In the data rows, 128 means zero.
How far apart are the two rows of each pair, measured in a hidden way? 0 means very close, and 40 very far. Two or three weighted sums of its numbers give each row a place; it is the straight-line distance between the places.
[106 121  81 114 135  65 180 120 132 118  87 176 113 185 168 147 152 112 158 123 157]
[151 171 143 164 129 144 108 114 117 118 148 114 151 125 138 116 118  94 139 126  99] 7
[134 144 152  56  95 137  88  87 169 150 108 117 140 121 132 178  66  98  51  90  84]
[120 177 156 146  92 127 105 113 136 162 109 137 139 101 163  95  68  88  74  83  77] 4
[140 149 157 122 106 114 106 121  75 118 150  78 153 101 108 164 110 163  40 187 115]
[173 125 139  81 216 164  85 155 181  68 159 103 182  96  50 134 142  92 193 122 169] 14
[156 117 149 137 128 156 129 150 151  89  92 101 113 115 119 113 136 142 156 110 144]
[ 78  71 115 115  86 126 157 163  85 119 144 166  61 110 128  77 150 188 169  88 121] 9
[129  98 130 129 109 139 163 160  82 117 161 136  75 116 154  92 143 182 145 129 151]
[130 100 121 127 155 120  99 181 123 172 162 109 152 103  72 167 146 166 114 186 130] 9
[132 155 148  77  63 139  97 124 131 119 145  85 123 120 156 159  99 129  25 146  90]
[125 124 110 121 106 137  80  83 145 146 157  91 135 144 123 171 137 109 105 170  87] 20
[116 186 133 141  98 103 101 110 119 130 151 136 132  95 177  91  66  74 101 101  88]
[133 152 116 129 129 126 102  60 138 141 132  99 164 158 127 176 110  97 105 154 105] 25
[120 140 113 166 101 107 161 119  85  93 133 141 136 181 190 121 151 145 163 140 160]
[116 172 160 151  91 128 109 106 137 169 103 143 141 103 158  92  67  89  73  76  74] 15
[100  99 132 131  87 137 160 162  76 121 167 153  83 125 142  93 146 187 151 111 136]
[125 133 102 143 118 113  96  88 143 156 103  99 155 164 140 190 117  98  92 169 101] 7
[135  97 133 113 102 132 162 161  81 125 139 137  76 113 156  97 142 178 155 105 142]
[148 157 142 109 104 137  99 138 142 103 127  98 141 113 137 149 101 101 124 138  93] 23
[ 31  94  34 135 128  42 201 123 111 143  94 217  75 189 132 108 163 127 163 110 157]
[153 134 134 146 145 136 131 122  97 144 143 110 147 118  99 141 133 143 108 181 140] 5
[110  81 120 116 110 139 162 162 101 129 148 146  75 114 151  94 148 176 153 117 136]
[127 141 111 146 134 108 106  80 139 141 104 104 167 167 133 191 110 105  97 163 119] 11
[140 128 138 138 132 137 124 170 130 149 150 108 141 119 121 141 140 142 119 156 126]
[183 108 166  84 185 173 111 138 186  67 109  75 133  96  86 111 155 120 138 112 178] 11
[130 108 108 167 139  90  86 147  97 185 136  94 154 126  88 192 124 163  96 206 123]
[109 110  47 178 118  56 171 122 126 131  48 170 111 191 168 145 150 117 151 170 156] 14
[101 113  56 166 118  53 177 123 134 131  63 177 113 191 164 143 151 109 154 158 154]
[150 154 135 137 157 151 111 133 112  69 127 109 164 104 100 145 130 128 152 165 117] 1
[152  97  99 134 154 146 141 156 127 158  98 130  88 125 113 136 146 150 118 159 155]
[155 129 143  93 166 130 115 185 119 134 153 112 163  99  71 157 141 144 117 170 136] 8
[148 166 159 168 132 157 112  90 130 115 145 116 155 130 121 113 121 103 137 124  93]
[146 135 133 148 142 151 115 125 130 113 142  97 144 115 101 132 136 137 131 166 133] 9
[172  98 147  63 193 182 131 130 173  84  92 101 118 110 106 138 165 142 152 101 184]
[130 169 167 194 113 138 116  85 119 163  95 133 154 131 143  86  93  99  89 102  75] 8
[158 126 131 130 156 158 141 145 123 109 142 116  93 119 126 125 141 151 129 151 162]
[148 118 117 175 125 121 133 149 102 177 132 118 125 130 124 143 125 148 107 178 138] 11
[152 148 138 129 123 148 113 124 135 119 132 104 142 132 135 142 125 119 138 126 109]
[184 115 172  93 179 172 109 139 182  70 119  66 139  96  90 101 155 122 123 123 175] 15
[156 149 139 136 145 154 118 117 139  73 107  99 152 117 111 125 130 124 157 126 127]
[138 111 133 106 118 123  86 166 152 178 165  93 132 132 119 175 135 124 103 157  97] 11
[135 181 153 174 105 131 106  98 125 142 135 131 145 112 156  88  90  77 111 105  78]
[158 138 109 109 170 151 130 146 143 126 124 136 132 107  96 149 124 110 135 159 153] 17
[125 182 137 133 106 124 101 110 130 135 156 126 140  99 164 108  76  74  94 112  90]
[127 112 106 156 155 125 103 161 110 172 153 111 151 120  93 168 138 166 118 188 139] 19
[148 134 148 120 104 107  96 131 110 154 147  85 151 142 124 181 123 137  49 171 107]
[117 184 132 140 100 108 100 110 122 132 152 133 134  96 173  98  69  74 100 105  89] 14
[117 173 159 150  90 125 108 107 137 168 102 143 140 102 161  90  65  88  71  74  74]
[ 31  94  33 134 130  42 201 122 111 142  92 218  75 192 132 108 162 125 163 109 156] 21
[152 147 154 147 126 138 127 160 110 122 154  94 149 119 127 130 132 148 121 158 132]
[176 112 153  74 197 155  95 151 188  72 128 101 148  90  70 120 143  97 180  92 168] 17
[154 122 156 160 119 154 139 154 115 115 153 101 110 122 137 116 142 160 113 149 147]
[138  98 139  92 137 123  86 178 151 191 166  89 136 111  94 165 143 132 111 169 107] 9
[ 87 131 110 178  77 114 161 139  79  98 154 152 123 170 171 115 149 153 151 128 149]
[131 179 164 176  98 138 108  84 126 154 112 136 146 113 153  79  86  83  96  90  65] 16
[121 178 157 152  92 128 106 112 134 158 112 137 141 101 164  94  70  86  77  87  76]
[117 183 135 142  97 107 101 110 123 138 142 137 133  94 174  91  66  74  98  98  86] 13
[120 182 134 139 103 110 102 113 125 133 154 133 134  96 171  99  71  75 102 106  91]
[153 145 159 125 153 137 109 169 117 116 161  89 163 102  90 135 132 148 125 166 130] 18
[141 119 143 127 124 144 155 158 100 124 175 126  98 117 151 108 139 165 142 133 148]
[ 81 127  98 177  84 101 167 131  82 100 143 160 123 180 173 115 152 151 153 130 152] 5
[143 124 143 129 126 144 153 156 100 124 176 125 104 120 150 111 138 162 144 130 149]
[131 115 136 124 126 132 151 156 114 149 158 145 100 111 144 108 132 140 163 103 133] 10
[127  88 149 130  90 135 152 177  84 134 167 134  82 105 148  95 151 180 125 137 124]
[160 116 169 130 138 162 142 154 119 103 164 103 105 115 132 105 153 158 115 144 154] 11
[110 134 121 170  96 124 158 139  88 101 160 141 122 164 168 114 146 150 145 138 155]
[155 141 165 135 172 162 103 126 146 129 117 113 178 126  83 155 110 125 134 137 126] 6
[151 147 146 156 140 152 120 122 117 123 117  84 155 122 108 134 122 150 103 160 137]
[185  99 164  57 184 160 107 144 192  64  69  88 116  88  83 109 150 115 171  68 173] 13
[133 114 115 152 151 117  87 152 107 149 163 103 160 108  66 177 140 155 127 205 122]
[154 155 134 142 142 147 127 119 102  86 134 107 157 112 103 135 131 138 141 164 128] 8
[150 142 135 129 129 155 107 121 143 113 147 102 140 126 125 138 133 116 144 143 108]
[125 180 154 154  95 128 106 115 132 144 126 131 139 102 165  94  76  86  83 102  80] 14
[158 137 144 120 156 159 132 118 150 113 124 123 151 126 106 128 134 114 155 120 140]
[149 149 143 172 166 148 119 142 113 129 155 113 166 121 103 148 122 139 130 169 143] 16
[ 57 112  74 162 104  78 183 132  96 122 123 185 103 181 153 112 159 143 153 119 152]
[139 110 157  98 134 126  97  59 178 130  61 108 176 171 100 213 111  97  95 118  96] 16
[ 85 128 116 169  77 119 160 146  80 105 155 151 116 161 163 117 147 156 148 125 143]
[117 177 153 144  95 126 105 107 136 165 113 140 143 100 163  97  67  85  78  82  78] 20
[151 152 132 129 140 151 111 120 134 134 158 107 152 131 130 141 122 108 136 144 116]
[ 64 109  65 138 126  73 190 130 106 139 115 192  90 177 142 118 159 136 154 118 158] 8
[168 132 145 131 150 169 133  98 146  82 114  87 137 118 105 112 144 145 113 143 158]
[120 175 154 149  97 133 108 111 137 158 115 138 143 103 158 100  74  88  83  91  80] 7
[184  90 166  51 175 151 105 149 195  67  68  86 111  79  81 101 151 108 167  71 167]
[ 99 112 127 137  90 128 164 162  90 140 154 155  93 140 145 114 147 166 146 116 137] 12
[115 113 157  98 184 174 118 135 135 112 107 149 174 121  55 143 121 181 181  99 153]
[144 159 143 143 156 147  99 153 139 127 181 118 153 107 123 129 118  97 143 159 114] 36
[152  83 143  67 170 152 105 175 185 108 130  96 143  80  79 130 163 125 131 140 158]
[156 142 143 109 161 161 129 135 161  79 135 112 127 103 103 121 128 120 145 136 155] 20
[146 140 131 145 153 134 100 155 115 114 147 109 158 108  90 156 132 135 141 177 119]
[127 102 123 103 108 119  75 146 168 166 152  93 131 148 133 195 134 107  98 160  93] 13
[147 128 134 142 163 163 112 121 146 125 123 105 155 123  89 141 126 135 141 156 142]
[133  86  89 165 111 109 148 168  89 189 114 143  77 127 125 136 132 172 123 166 140] 12
[151 115 134  82 219 184 105 117 173  80 124 131 167 121  52 129 146 129 206  77 180]
[155 139 160 120 132 171 132 100 151  47 145  87 119 106 109 102 138 147 115 128 152] 29
[162 130 164 120 134 173 124  71 158  29 119  81 121 104  94 100 146 135 145 108 152]
[ 30  93  34 135 129  41 201 122 112 142  92 219  74 191 132 107 163 126 164 109 157] 18
[155 153 153 139 135 167 124  90 126  69 139  87 157 119 105 117 131 139 136 141 129]
[ 34  94  34 133 130  42 201 122 111 143  94 217  76 188 131 108 162 127 163 110 157] 10
[114 136 157 149 143 124 127  63 142 174  83 131 172 183 122 188 119 120 104  88 110]
[110  95 140  95 128 119 108  58 180 131  54 135 173 193 108 227 120 116 123  97 114] 9
[124 101 142  85 117 103 112  40 174 133  47 122 180 196 123 241 118 108  90 103 104]
[182  91 164  52 179 155 102 149 199  63  74  85 118  82  77 105 153 109 166  76 170] 20
[116 186 132 140  99 104 100 110 118 131 149 138 132  95 178  92  67  75 100 100  88]
[126 171 141 122 108 140  99 136 144 129 155 117 139 101 152 131  88  94  88 127  91] 7
[142 154 129  93 112 138  91  96 148 144 154 101 143 130 133 159  94  95  97 135  93]
[130 179 165 176  99 138 110  81 125 158 108 139 148 115 152  78  86  83  97  87  65] 13
[113 124 131 154  93 134 162 154  72 114 170 143 101 146 157 106 144 173 136 141 156]
[131 109 110 163 142  93  86 147  95 180 141  96 157 119  80 191 126 165 105 211 122] 4
[ 95 113  71 156 117  63 178 134 128 140  89 177 106 181 156 140 148 112 148 146 150]
[127 133 138 155 112 137 156 145  92 106 166 131 114 149 157 113 143 156 140 139 157] 7
[140 114 138 131 123 139 158 155  97 126 165 133  94 119 153 102 135 165 147 125 150]
[134 145 123 158 146 121 113  99 128 145 126 106 165 152 125 175 111 116 104 163 128] 4
[131 104 107 166 142  87  86 152  93 187 135  93 156 121  81 193 126 168  98 211 124]
[111 117  88 139  98 113  83  95 145 150 122  98 141 164 144 196 134 108  77 178  84] 7
[127 119 137 125 115 126 107  60 161 124  48 110 175 174 109 212 113 119  79 141 101]
[154 144 157 151 126 149 128  93  80  89 165  80 147 112 114 117 138 159 103 165 133] 11
[131  95 114 145 144 135 108 163 137 174 138  99 136 113  96 151 145 155 113 183 137]
[ 46 100  50 139 124  59 195 128 109 141 107 204  83 183 135 112 160 133 158 113 155] 7
[147  93 152 123 108 136 144 177 115 146 154 117  92  99 122 119 150 157  98 155 134]
[147  71 127 112 156 162 112 154 190 106 108  92 115  98 103 122 160 134 130 147 164] 8
[100  87  94 110  69  86 159 180 121 169 138 159  34  90 138 115 110 177 117 148 133]
[ 86 130 102 175  84 106 166 132  80  99 146 156 124 178 175 117 151 153 153 134 153] 21
[119  89 106 120 101  98 166 176 111 178 126 159  73 133 131 130 149 145 119 140 135]
[115 185 133 141  98 104 100 110 122 132 148 137 132  96 177  92  67  74 101  99  86] 29
[ 99 106  59 122 129  45 188 117 140 122  60 186 103 193 164 143 155 106 158 136 159]
[113  87 129 115  96 131 160 165  83 130 141 153  71 112 145  91 145 179 161  97 131] 20
[118 175 159 150  91 127 108 107 136 165 104 141 141 103 163  90  66  88  75  78  73]
[179  93 161  57 177 153 105 152 195  70  81  86 122  81  78 109 152 112 163  84 166] 9
[136 154 173 131 121 154 104  75 151 158 106 122 150 128 115 128  94 115  88  84  85]
[161 132 153 125 152 162 150 137 104  83 159 105  97 127 142 102 146 164 137 127 169] 27
[132 174 138 133 117 135 106 122 135 139 166 125 143 101 151 118  85  81 112 123 102]
[124 127 107 136 109 124  81 103 128 163 159  97 141 139 121 175 132 118  96 181  88] 13
[149 137 135 101 145 133  94 122 155 153 154 104 158 144 123 169 113  86 122 135 108]
[ 76 120  90 161 104  93 177 135  94 122 135 172 111 176 158 118 156 146 147 125 152] 10
[133  99 101 158 120 119 146 166 104 177 124 141  94 126 129 136 132 158 130 159 138]
[134 132 163 102 127 150 102  32 167 121  83 110 165 158  88 180 115 116 101 103  85] 30
[118 135 109 157 110 103 165 125  96 105 130 147 128 178 186 124 152 147 163 138 161]
[117 177 152 149  93 120 106 108 135 164 113 142 138  99 164  92  66  83  81  81  76] 15
[ 80 110  72 132 138  79 189 133 107 143 116 186  87 171 144 119 153 138 152 116 160]
[118  75 135 119  92 115 160 183  97 149 156 149  66  99 133  99 154 171 124 139 123] 2
[187  89 166  49 181 155 102 146 201  61  65  84 113  80  77 100 152 107 169  68 171]
[ 30  93  33 136 130  40 202 122 112 142  91 218  74 190 132 107 163 128 164 110 157] 17
[129 178 166 176  98 137 109  82 126 157 108 139 146 114 153  77  84  83  97  88  65]
[129  71  90 157  97  99 152 175  79 188 121 146  62 120 125 126 139 185 121 166 136] 24
[141 156 149 100  85 145 104 128 134 123 145  90 129 123 148 153 106 123  68 141  98]
[ 71 122  92 172  88  96 172 133  87 110 140 169 116 178 164 116 154 150 150 124 151] 14
[161 143 142  82 197 157  88 172 151  90 159 104 191  88  54 142 133 121 171 155 151]
[118 173 160 150  94 132 108 105 136 168 102 141 142 104 156  94  69  92  75  78  77] 14
[162  74 143  85 176 169 101 145 212  81 115  90 128  86  86 120 161 110 149 134 178]
[155 164 129 119 134 155 113  92 122 110 151  99 158 122 118 140 121 115 138 149 112] 14
[ 69 101  44 120 144  45 198 112 123 129  75 207  86 193 149 123 160 118 165 114 165]
[144 127 117 113 170 147 154 149 118 135 150 136 117 133 136 135 143 147 142 138 164] 6
[157  88 133  92 150 151 142 171 154 134 106 122  99  99 104 128 157 141 110 143 153]
[141  88 130 101 162 149 102 173 168 137 136  94 143  93  80 140 157 135 126 164 151] 7
[116 186 132 140  98 104 100 110 119 130 150 136 132  95 176  94  67  75 102 102  88]
[ 90 108 118 121 152 136 141 135 133 155 171 177 123 124  99  91 127 152 188  81 146] 34
[178  93 165  55 169 149 110 153 190  74  72  90 109  80  87 103 151 113 163  73 162]
[165 113 170 105 151 157 126 157 164  86 125  91 114 100 108 107 152 137 131 111 158] 10
[103 128 106 158 112 107 171 148 104 135 138 159 113 162 155 132 149 145 134 138 152]
[138 180 156 175 113 148 110  85 117 118 144 121 154 117 141  97 106  91 115 125  76] 11
[133 102 131 123 103 129 164 168  93 137 144 139  82 117 152 109 143 173 141 120 143]
[113 105 106 120  86 104 153 170 128 164 142 153  60  98 136 125 109 154 126 149 131] 25
[ 89 133 108 182  80 111 161 130  76  91 148 149 129 179 181 113 150 150 155 135 150]
[144 151 123 120 135 148  98  92 135 138 158  98 150 137 123 148 122 105 129 150 100] 12
[118 118  95 126 135 114 177 143  95 136 128 159  92 155 156 122 152 160 137 131 170]
[140 140 113 115 199 169 112 142 137  91 155 132 166 120  80 131 139 127 185 131 164] 6
[119 173 158 149  94 129 109 109 137 166 106 142 141 102 159  95  69  87  77  80  76]
[136  93 142  92 149 119  87 187 145 184 162  94 145  97  71 164 150 146 115 180 117] 7
[ 93 115 121 153  83 129 164 153  70 112 170 155  95 148 151 101 147 177 138 136 151]
[131 101 116 148 147  97  89 172 110 182 153  98 155 111  70 179 137 167 108 204 126] 7
[145 145 136 140 161 154 124 135 133  96 175 133 152 113 120 120 137 110 168 142 139]
[ 31  94  33 134 129  40 202 123 111 143  94 218  75 190 131 107 165 126 164 109 157] 14
[117 109 106 115  99 113  79 131 162 158 134  96 135 160 143 200 130 106  79 165  88]
[146 177 149 152 121 152 103  65 122 130 157 113 155 127 133 117 108  89 125 119  82] 16
[119  78  85 156  93  93 153 163  90 182 128 156  49 114 125 122 127 172 134 168 136]
[128 128 106 148 110 129  95 112 142 152 125  98 140 151 138 172 128 109  98 167  97] 16
[136 168 152 143 127 151 111 107 136 134 138 122 154 113 128 123  97  98 114 122  95]
[102 109  80 131  90  97  81 101 153 149  96  99 145 172 156 210 124 108  57 177  88] 3
[125 146 167 159 137 149 111  66 151 147  79 117 167 153 101 148 111 123  85 114  94]
[141 113 148 124 114 143 154 161 101 126 165 120 103 116 152 112 142 167 137 133 142] 15
[142 146 147 107 121 152 104  52 143 113 126  96 160 149 107 159 120 114 114 123  91]
[117 121  85 134 134 101 170 148 116 148 114 159  98 158 147 141 145 129 131 141 152] 25
[181 119 167  95 185 163 103 146 180  70 131  81 143  95  84 105 146 110 146 114 171]
[130 102 123 134 149 103  86 178 116 174 165 101 154 103  65 178 141 163 112 199 119] 9
[ 84 123 110 154  91 101 168 147 100 134 128 165 112 162 154 126 148 139 156 109 135]
[136 172 161 165 111 146 111 101 131 153 124 131 149 116 146 100  94  92 105 103  79] 16
[142  87 141  80 164 142 100 188 161 143 144  99 150  81  65 143 161 140 120 165 144]
[118  98 153  96 184 169 121 123 164 112 115 154 154 124  57 116 131 162 193  64 165] 20
[104 105  73 145 109  62 176 144 128 150  84 171 102 176 156 146 149 107 138 151 144]
[ 45  99  43 134 133  51 198 125 112 144 100 211  78 186 133 111 160 130 160 112 157] 8
[ 78  75 112 121  87 131 161 163  85 124 156 164  69 117 137  84 152 189 159 101 126]
[138 155 171 143 127 155 104  62 147 142 111 119 156 135 111 125 108 111 105  93  82] 20
[153 144 157 138 112 125 105 103  68 133 152  71 157 119 104 164 124 164  54 183 111]
[ 65  65 101 120  85 132 162 162  83 120 164 166  64 118 143  75 155 198 154 109 130] 7
[131 113 109 135 171 154 114 157 138 139 150 120 146 122 104 148 146 152 137 164 153]
[188 103 143  84 196 183 123 139 183  79  77  89 138 103  75 131 159 129 123 140 186] 3
[117 185 133 141  98 102 102 110 119 131 148 137 132  95 176  92  66  73 102 100  87]
[124 164 168 193 133 121 120  85 117 176 103 139 157 148 147 100 104  93 114  86  87] 34
[130 127 114 128 114 135  81 101 132 162 170  96 139 134 115 166 133 116 111 176  90]
[124  74  94 140 110 106 160 172  84 176 127 152  57 119 132 118 142 183 124 154 141] 19
[ 96  97 117 137  91 129 166 158  63 130 173 160  75 133 142  89 147 197 137 133 151]
[132 133 169  63 100 144  91  81 177 158  79 124 146 126 122 176  68 113  48  71  85] 23
[100 106  60 123 130  51 187 120 137 124  63 185 102 189 162 143 155 108 155 136 158]
[ 39  96  38 133 132  46 199 123 111 144  97 212  77 187 132 109 161 128 162 110 157] 6
[ 32  93  33 135 129  41 202 121 112 141  91 218  76 190 131 107 163 126 163 109 157]
[145 127 129 139 150 135 109 170 130 141 130 100 152 111  92 145 133 145 128 168 128] 1
[128 177 157 162  97 130 107 101 132 158 115 137 143 108 159  89  77  81  93  90  76]
[140 117 131 122 124 115  93 165 133 179 164  94 136 127 113 172 131 130 104 168 101] 9
[140 143 124 137 139 140  91  95 121 144 180 101 149 121 106 149 129 119 127 174  98]
[145 125 132 158 141 108 104 159  99 159 133  95 153 116  93 170 124 157 111 190 124] 17
[171  99  99 120 187 166 131 143 149 125  69 122 111 126  86 145 150 135 126 160 176]
[118 135 123  40  71 132  78 124 175 133 137 105 124 121 153 186  81 112  48 132  81] 26
[ 89 120  91 135 144 104 177 137 107 149 148 175 102 160 136 118 143 144 155 122 159]
[134 152 153 105 104 110 108 130  78 107 151  80 154  90 111 163 104 166  35 188 121] 18
[190 102 122  88 210 183 120 137 182  89  62 102 144 112  66 143 154 119 137 147 188]
[155 119 157  97 141 152 142 162 145 122 124 120 109 116 125 128 152 139 135 109 150] 6
